In the data rows, zero lies at 4.5, halfway between 4 and 5.
Here are some points:
[4 1 3 5 4 4 4 5 6]
[4 3 4 2 5 7 7 1 4]
[5 3 2 3 5 5 4 5 8]
[7 4 5 1 4 6 5 7 0]
[6 4 5 4 3 5 3 3 3]
[3 2 5 4 5 5 4 1 5]
[3 6 7 1 6 8 5 2 4]
[6 6 8 3 2 7 4 3 3]
[2 2 2 5 3 3 5 5 7]
[7 9 8 2 6 5 2 4 1]
[4 7 4 4 4 6 4 4 5]
[6 6 6 8 5 4 2 6 2]
[4 9 5 5 5 3 6 5 3]
[4 3 3 6 2 3 4 8 5]
[3 3 3 4 7 4 5 5 7]
[8 4 7 2 7 6 4 4 0]
[4 4 2 6 5 4 4 4 5]
[7 6 5 6 5 3 2 5 2]
[5 3 3 5 3 6 3 5 6]
[4 5 5 3 4 7 6 3 4]
[3 4 3 5 5 5 6 6 6]
20 more points follow, each with its number after it:
[6 5 6 6 4 2 5 4 3] 0
[2 1 4 6 4 2 6 4 5] 1
[0 5 5 2 5 8 8 3 9] 2
[5 6 3 5 7 4 3 5 4] 3
[5 4 5 6 7 3 5 6 5] 4
[7 6 5 7 4 2 3 6 1] 5
[4 6 5 6 5 4 3 6 5] 6
[3 3 5 3 3 7 6 1 3] 7
[6 7 5 6 3 4 5 6 5] 8
[7 2 4 4 7 3 3 4 4] 9
[5 3 3 7 1 3 6 7 7] 10
[4 4 3 6 6 5 5 6 7] 11
[4 6 7 4 5 5 4 4 3] 12
[8 7 6 8 4 2 1 6 2] 13
[5 3 5 6 3 4 4 4 4] 14
[5 2 4 5 2 5 5 1 4] 15
[7 5 4 5 4 4 5 6 2] 16
[7 9 6 0 5 4 1 5 1] 17
[4 5 5 2 5 6 4 4 2] 18
[5 3 3 5 4 3 2 5 3] 19
Which two of these numbered points are nearest to each point below, looking only along the 2 directions in which the first points spread most? Their numbers follow each, nearest first.
[5 4 6 5 3 2 5 4 7] > 14 4
[4 3 4 4 4 3 4 5 5] > 14 11
[4 4 2 5 3 4 4 5 6] > 11 1
[4 5 5 1 7 8 6 5 5] > 7 18
[2 0 1 7 4 2 4 7 5] > 10 1
[3 4 6 3 3 7 6 2 5] > 7 15
[3 5 4 4 2 8 5 3 4] > 15 7
[5 5 5 6 6 5 4 6 4] > 3 8
[2 3 3 3 7 6 7 3 8] > 2 15
[4 2 5 3 5 2 4 4 5] > 15 14
